bired: [  4  11  -2   2 -10 -12  -4  15  -2  -5  20  -6  56  25]
Kotif: [-13   2 -10  -3   4 -21  -4  16  -8  -1   1  -7  36  -7]
gafol: [  4 -19  -2   2 -10 -12  -4  15  -2  -5  20   4  56  25]
zotag: [ -8  13  -6  -1  10 -28   4  -3  -6  -5   3  -5  24   5]
vuve: [-14 -20  -4  -1  37  17  -3  -6   0  -2 -12   8  27   4]
Vopar: [-11  -6   7   9 -16  19   0  10 -15 -14 -20  -8 -14  -4]
find: [-12   1 -11  -3   4 -22  -4  16  -7  -1   0  -7  36  -7]
Kotif
has: [36 17]
no
find: [  5 -19  -2   2 -11 -12  -4  15  -2  -5  21   4  56  25]
gafol
succ: [1]
[-7]
has: [-6 -3]
no

Kotif: [-31 -31 -32 -30 -33   4  -1 -10 -15   9  19 -30 -27 -25 -28 -26   5 -31
   4 -29  15 -24   2  16  24   9   6 -16   4   9   5  -3  16 -17  -8  16
 -25  18   1 -28  22 -16 -33  19 -23  22 -32 -29  14 -28 -36  11 -27  23
 -28 -29 -23 -19 -31  12 -17]
Dibu: [-13 -22  22   5  -8 -46 -12 -38 -35 -54 -24   8 -23  26 -44 -22 -31   9
 -42 -28  -7   7 -44 -35  -7 -32  13  33   3 -26  21  33  15  38  36 -34
  22 -17  -5 -38 -26   3  -3  10  19 -25  -9  29 -37  -4 -15 -34 -47  18
  17 -44  14 -24 -39 -34 -28]
tigi: [ -6 -22  22   5  -8 -46 -12 -38 -35 -54 -24   8 -23  26 -44 -22 -31   9
 -42 -28  -7   7 -44 -35  -7 -32  13  33   3 -26  21  33  15  38  36 -34
  22 -17  -5 -38 -26   3  -3  10  14 -25  -9  29 -37  -4 -15 -34 -47  18
  17 -44  14 -24 -39 -34 -28]
sube: [-26 -33 -33 -30 -23  13  -4  -8  -6  14  19 -32 -20 -31 -27 -13  13 -25
   4 -26  16 -28   2  24  31   7   7 -11  12   5   1  -9  15 -13  -8  29
 -22  17  -5 -26  33 -15 -24  19 -22  25 -31 -32  20 -22 -28   8 -24  28
 -30 -26 -24 -24 -25  19 -13]
zotag: [-13 -22  22   5  -8 -46 -12 -38 -35 -54 -24   8   2  26 -44 -22 -31   9
 -42 -28  -7   7 -44 -35  -7 -32  13   3   3 -26  21  33  15  38  36 -34
  22 -17  -5 -38 -26   3  -3  10  19 -25  -9  29 -37  -4 -15 -34 -47  18
  17 -44  14 -24 -39 -34 -28]
find: [-13 -22  21   5  -7 -44 -11 -38 -35 -54 -24   8   2  27 -44 -22 -31   8
 -41 -27  -8   6 -45 -35  -6 -34  15   2   2 -28  20  31  15  40  36 -36
  22 -17  -4 -38 -27   3  -3  10  19 -27  -9  29 -37  -5 -13 -33 -45  19
  18 -45  12 -25 -40 -34 -28]
zotag
find: [-26 -33 -33 -30 -23  13  -4  -8  -6  14  19 -32 -20 -31 -27 -13  13 -25
   4 -26  16 -28   2  24  31   7   7 -11  12   5   1  -9  15 -13  -8  29
 -22  17  -5 -26  33 -15 -24  19 -22  25 -31 -32  20 -22 -28   8 -24  28
 -30 -26 -24 -24 -25  19 -13]
sube
size: [-26 -33 -33 -30 -23  13  -4  -8  -6  14  19 -32 -20 -31 -27 -13  13 -25
   4 -26  16 -28   2  24  31   7   7 -11  12   5   1  -9  15 -13  -8  29
 -22  17  -5 -26  33 -15 -24  19 -22  25 -31]
47
size: [ -6 -22  22   5  -8 -46 -12 -38 -35 -54 -24   8 -23  26 -44 -22 -31   9
 -42 -28  -7   7 -44 -35  -7 -32  13  33   3 -26  21  33  15  38  36 -34
  22 -17  -5 -38 -26   3  -3  10  14 -25  -9  29 -37  -4 -15 -34 -47  18
  17 -44  14 -24 -39 -34 -28]
61

kapu: [ -2  15   8  -6  30 -17   0  20  29  -3   6 -13  -9  12   6   2 -16 -14
  12  28  -9   7   3  -9  -6 -17  29 -29   8  20  18   1   6]
Kotif: [ 12 -11   2 -33 -16  -7 -23 -10 -10   0  -6 -17   9 -11 -16 -14  -9 -16
  -9 -12  10  -7 -14   5 -24 -17 -23  10  12   8   2 -23 -16]
zotag: [-10  -6  -9 -23 -15 -22 -19  -6   0  -9 -10 -20 -14  -9 -12 -13 -18 -19
  -6   0 -13  -6 -10 -15 -19 -25  -3 -21  -4   1  -4 -18 -12]
vuve: [-18  11 -21  -3  -5  -8 -25 -28 -23   7 -33 -22 -31 -14  15 -12  -5  19
  -5  17   6   5  12 -22 -24 -17 -17 -18  12  -2 -14  -3  10]
gafol: [  8 -29  -5   3 -45  25  -1 -27 -37  -5 -17   4   8 -24 -19  -3   3   1
 -10 -38  15 -23 -20  14  -3  12 -45  27 -16 -24 -18  -3 -19]
bired: [ 18 -10   4 -37 -16  -6 -27 -12  -7   7  -8 -20  10 -13 -17 -12  -7 -16
  -3  -7  18  -3 -11   9 -28 -22 -24  14  19  17   6 -26 -17]
find: [ -2  15   8  -6  30 -17   0  20  29  -3   6 -13  -9  12   6   2 -16 -14
  12  28  -9   7   3  -9  -6 -17  29 -29   8  20  18   1   6]
kapu
has: [ -9  -6 -17  29 -29]
yes
find: [ 12 -10   1 -33 -17  -6 -23 -11 -10   0  -5 -16   8 -11 -17 -15 -10 -16
 -10 -12  11  -7 -15   4 -25 -18 -23  10  13   7   3 -23 -16]
Kotif

sube: [ 17   3   7 -30   3 -19 -20]
zotag: [-30 -46 -13  -8 -39 -32 -45]
gomi: [-27 -55 -27  -9 -47 -25 -47]
rur: [ -9   1  33  18  19 -24 -13]
vuve: [ 55  52   5 -23  44  48  45]
tigi: [-45 -45 -48  47 -45 -21 -36]
Dibu: [-25 -20  -4  18 -11 -17 -11]
Kotif: [-16 -17   1  13 -11 -27 -40]
gafol: [ 15  -8 -11 -26  -8 -24 -35]
has: [-23 -35]
no
find: [-27 -56 -27  -9 -47 -24 -46]
gomi

Vopar: [ -2 -26  -4 -53  16  19]
zotag: [ 0  2  3  7  0 -2]
gomi: [ 0  2  3  7  0 14]
tigi: [ -2 -25  -6 -54  14  19]
gafol: [ -1  -9  -3 -20   4   8]
rur: [  2  25   6  53 -14 -19]
find: [ 1  2  1  8 -2 -3]
zotag
succ: [-14]
[-19]
find: [ -3  -8  -2 -19   4   9]
gafol
succ: [-3]
[-20]
size: [0 2 3 7 0]
5
find: [ 0  1  2  7  1 14]
gomi

sube: [ -7   0  -6  36  -6 -16 -19  -4  -1 -19   2   3 -15  15   5 -39  -7  20
 -50 -11 -18   5  -4   7  -2 -24  21   5  34  21 -12 -28]
rur: [-1  0  2  4 -2 -2 -3 -2 -3  1 -2 -2 -7  1  2  2  2 -1  1  1 -4  0  2  3
 -1 -1  0  4  5  6  0 -2]
vuve: [  4  -2   4 -15  -6  13   4  -5   3  11   0  -2   2 -12  -2  17   2 -14
  22   5  -1   0   4  -6  -5   8  -3  -2 -19 -11   8  15]
find: [ -7   0  -6  36  -6 -16 -19  -4  -1 -19   2   3 -15  15   5 -39  -7  20
 -50 -11 -18   5  -4   7  -2 -24  21   5  34  21 -12 -28]
sube
succ: [-16]
[-19]
find: [  3  -2   5 -14  -6  13   4  -6   2  11   0  -1   1 -11  -1  17   3 -14
  22   5  -2   0   4  -7  -6   9  -3  -1 -19 -11   8  17]
vuve
find: [-1  0  2  4 -2 -2 -3 -2 -3  1 -2 -2 -7  1  2  2  2 -1  1  1 -4  0  2  3
 -1 -1  0  4  5  6  0 -2]
rur
find: [  4  -2   4 -15  -6  13   4  -5   3  11   0  -2   2 -12  -2  17   2 -14
  22   5  -1   0   4  -6  -5   8  -3  -2 -19 -11   8  15]
vuve

rur: [ -4  -4  -1  -8  -3   8 -10  -4   3   7  -8]
sube: [ -6 -11   2   4  11  -9  -1  -1 -12 -54   4]
tigi: [-1 -2 -1 -6 -3  1  4 -1 -3 -1  0]
Vopar: [-6 -9 -2  0  4 -4  3 -6 -5 10  4]
gafol: [ 4  5 -2 15  8 -2  5  1  6  3 -1]
Kotif: [ -4 -10   0   4   2   5  -2   7   4  22  -1]
zotag: [ 7  9  2 -1  2  0  2  1  2  6 -3]
kapu: [ 7  9  2 -1  2  0  0  1  2  6 -3]
gomi: [ -6 -16   1   7   6   4  -3   9   3  20  -1]
find: [ 1  0  0 -6 -2  0  3 -1 -4 -1  1]
tigi
find: [ -4  -4   0  -8  -3   8 -10  -4   3   7  -7]
rur
find: [ 7  9  2 -1  2  0  2  1  2  6 -3]
zotag
size: [ -6 -16   1   7   6   4  -3   9]
8
find: [ 4  5 -2 15  8 -2  5  1  6  3 -1]
gafol

gomi: [-16  24 -43  20 -20  30 -22 -25]
tigi: [ -6  10  -1  -8  24 -11   2   7]
Dibu: [-16  24 -43  20 -20 -30 -22 -25]
bired: [-15 -40   0 -29 -12 -30  -5  15]
Kotif: [ 7 15 36 -4 46  4 20 -5]
size: [-16  24 -43  20]
4
find: [-15  24 -43  22 -20 -29 -22 -26]
Dibu

Dibu: [ -3  -9   7  -4  -1 -18   0  -8  -4   1   5 -29  10   1   7  -9   5  10
   3   9 -15  -5  -1  15  -1 -24 -19  14   6]
zotag: [  3  -8  12   6  -2  26  -3  15  -4  -8   8  18   6   0   0  -3 -33   9
  -8  10   5  -2   2   1  -5  27 -24  -3  11]
vuve: [  5  -9 -18  -3   4   4  -2  16   3  -7   2  -3   2   0 -12   6   3 -24
  -2 -26  18   6  -4  -4  -9   4  15 -10   2]
gafol: [  3 -13  -9 -16  -4  46  -5  -3 -13   2  14  41   1 -16   8  11 -10  -8
  -1  -5   7  -7   4  -4  16  53  -3   6  45]
bired: [  1 -28 -26 -14 -13 -32  -5 -12   0 -24   5 -20   2 -20  -5   8  26 -23
   4 -24   1  -1  -1  -8  -6  -8  19 -13  12]
gomi: [  4   4 -13  -4   5  11   0  21  14   4   2   9   0  -5  -1  12  17 -22
  -1 -20  19   4  -8  -5  -4  11  23  -5 -10]
tigi: [  2 -26  -9  -8  -8  28  -3  -3  -2 -10   1  25   9  -4  -3  -9  10  -3
  10  -7  -8  -1   0  21   1  26  -4   5   7]
has: [-4  7]
no
find: [  5   3 -12  -4   5  12   0  21  15   3   1  10   0  -3  -2  13  17 -21
  -1 -20  19   3  -7  -3  -4  11  22  -4  -9]
gomi
size: [  5  -9 -18  -3   4   4  -2  16   3  -7   2  -3   2   0 -12   6   3 -24
  -2 -26  18   6  -4  -4]
24
find: [  2 -13  -9 -16  -5  46  -5  -3 -13   2  13  42   2 -16   8  12 -10  -9
  -1  -5   7  -6   4  -5  16  54  -3   5  46]
gafol

gafol: [ 42 -31   6 -18  10 -23 -17 -19   7  15 -20  35]
Dibu: [ 53 -10  11  -7 -21  -4  12  -9  14   1 -32   4]
Vopar: [ 40 -24   8 -10   7 -23 -13 -21   9  15 -21  38]
tigi: [ 34  19   7  -6 -39  15  40   4 -18 -22 -39 -23]
kapu: [-42  10  -7   0  14   3 -13  13   3   1  37 -14]
sube: [-43  -1  -5   7  30   4 -15  11  12   5  34  -9]
gomi: [ 36   4  10  -3 -50  18  33   3 -22 -14 -32 -26]
rur: [ 32 -25   9  -7  12 -25 -11 -23   9  12 -15  34]
bired: [ 18 -21  -1  -4  32 -20 -26  -9  19  23  16  23]
vuve: [ 53 -10  11  -7 -21  -4  12  -9  -2   1 -32   4]
size: [-43  -1  -5   7  30   4 -15]
7
has: [-7 12]
yes
succ: [6]
[-18]
find: [ 52 -10  11  -8 -21  -5  12 -10  14  -1 -31   4]
Dibu
succ: [-5]
[7]
has: [37  1]
no

gafol: [ -8  -2 -10  11  18  15 -34]
tigi: [ -8 -27   3  26  17   1   8]
Dibu: [ 17  24   9 -16 -22 -21  30]
bired: [ 10  -9  16  37  -8 -26  47]
zotag: [ 17  19  16 -18 -11 -13  29]
rur: [ 16  20   4 -22 -30 -18  29]
sube: [  3 -11   9  17   0 -13  25]
Kotif: [ 17  24   9 -16 -22   6  18]
vuve: [-20 -30 -12  28  38  21 -37]
gomi: [ -7  -7 -17  11   7  11 -30]
Vopar: [ 7 -1 11  8  4 -9 16]
size: [ 16  20   4 -22 -30 -18]
6
size: [ -8  -2 -10  11  18  15 -34]
7
find: [ -8 -27   3  26  17   1   8]
tigi
size: [ 10  -9  16  37  -8 -26]
6
has: [  9 -16 -22   6]
yes
has: [-18 -11 -13  29]
yes
succ: [37]
[-8]

gafol: [  4 -15 -16 -23  -1 -19 -17 -22  -1   7  -9 -15 -25  -2  19  13 -19  -8
  26  37 -24 -26  14   6  43   6 -24 -15  -8  12  -5 -18  10  23  20]
Kotif: [ 13  -8   0 -11  12  -6  -4 -12   8  17  -7 -12 -22   0  20  13 -21  -9
  24  38 -21 -24  23  10  48  12 -18 -10  -3  16  -2 -16  11  20  19]
sube: [  4 -15 -16 -23  -1 -19 -17 -22  -1   7  -9 -15 -25  -2  19  13 -19  -8
  26  37 -23 -26  14   6  43   6 -24 -15  -8  12  -5 -18  10  23  20]
gomi: [ 13  -8  -2 -12   9  -9  -7 -15   6  15  -8 -12 -22   0  21  13 -20  -9
  24  37 -23 -27  18   6  43   7 -22 -14  -6  14  -3 -16  12  23   7]
tigi: [  4 -15 -16 -23  -1 -19 -17 -22  -1   7  -9 -15 -25  -2  19  13 -19  -8
  26  37 -24 -26  14   6  43   6 -24 -15  -8  12 -11 -25   4  16  14]
size: [  4 -15 -16 -23  -1 -19 -17 -22  -1   7  -9 -15 -25  -2  19  13 -19  -8
  26  37 -24 -26  14   6  43   6 -24 -15  -8  12 -11 -25   4  16  14]
35
find: [ 13  -8   0 -11  12  -6  -4 -12   8  17  -7 -12 -22   0  20  13 -21  -9
  24  38 -21 -24  23  10  48  12 -18 -10  -3  16  -2 -16  11  20  19]
Kotif
size: [  4 -15 -16 -23  -1 -19 -17 -22  -1   7  -9 -15 -25  -2  19  13 -19]
17
find: [ 12  -9  -2 -11  10  -8  -7 -14   8  17  -8 -13 -20   2  20  13 -20  -8
  23  35 -22 -27  16   5  41   8 -22 -13  -6  13  -2 -19  13  22   7]
gomi

Dibu: [-2 -3 -2 -1 -2 -1  1 -3  0  1 -1]
Kotif: [ -2  -1  -3   0  -1  -2 -16   8   7  -7  17]
gafol: [-2 -1 -3  0 -1 -2  0 -3  1 -1 -1]
bired: [ -3  12 -15  -2 -14  -4 -20 -17 -21  34  45]
find: [-2 -1 -3  0 -1 -2  0 -3  1 -1 -1]
gafol
find: [ -2  -1  -3   0  -2  -3 -17   7   7  -7  17]
Kotif
size: [-2 -3]
2

gomi: [ 12  18  -3  41 -14  32]
Dibu: [  5  25 -13  28 -29  43]
gafol: [ 12  18  -3  41 -30  32]
kapu: [ 25  22 -13  13 -41  -5]
Kotif: [-13  18  -8 -46 -10 -15]
vuve: [ -7  18  -8  28 -11  54]
succ: [-14]
[32]
has: [18 12]
no
find: [  5  25 -13  28 -29  43]
Dibu

bired: [ -7  -5  -3  17  -5 -10  -9  32 -14  -8  -6 -11  12  15   9  11  -5   7
   4]
gafol: [ -7  -8  10   8 -36 -14   0  32   4 -24 -25 -20  28  27  -6  19   0   9
 -13]
Vopar: [ 16  12  -4   1  20  11  -1 -15  13   6  -1  -8   7  11  -5   5  -4   1
  -4]
sube: [ 32  22   7 -11  20  30   8 -54  45  30  -1  25 -20 -25  27 -11  24   8
   3]
zotag: [ -1  -5  11  -8 -28  -6   7   0  12 -18 -15 -13  16  15 -16   9   2  -2
  -1]
rur: [ 16  12  -4   1  20  11  -1 -15  13   6  -1   8   1 -12   5  -2  12  -4
   7]
size: [ -7  -5  -3  17  -5 -10  -9  32 -14  -8  -6 -11  12]
13
find: [ -1  -6  11  -8 -28  -6   8   0  13 -19 -17 -12  16  14 -17   8   1  -2
  -1]
zotag
size: [ -7  -8  10   8 -36]
5
has: [ 5 -5 11  7 -8]
no
find: [ 32  22   7 -11  20  30   8 -54  45  30  -1  25 -20 -25  27 -11  24   8
   3]
sube

gomi: [-19   9  -3  11  -2   8  -3   2   0  22   6  -5  -3  11  17]
vuve: [ -8   3   2 -10  29   3  10  -6   1  -8   1  -1  -7   2  -3]
gafol: [ -5  10 -13  -7  59   1  -4  -2   0  -4   3   1  26   4  -1]
Vopar: [-16  10  -1  10  57   7  -7   1   2  30   3  -7   3   5  22]
rur: [-11  10  -1   9  58   7  -7   1   2  30   2  -8   8   2  22]
find: [-17   9  -1  10  58   7  -8   2   1  30   2  -6   4   5  22]
Vopar
succ: [-11]
[10]
succ: [26]
[4]
size: [ -5  10 -13  -7  59   1  -4  -2   0  -4   3   1  26]
13
has: [ 7 -7]
yes

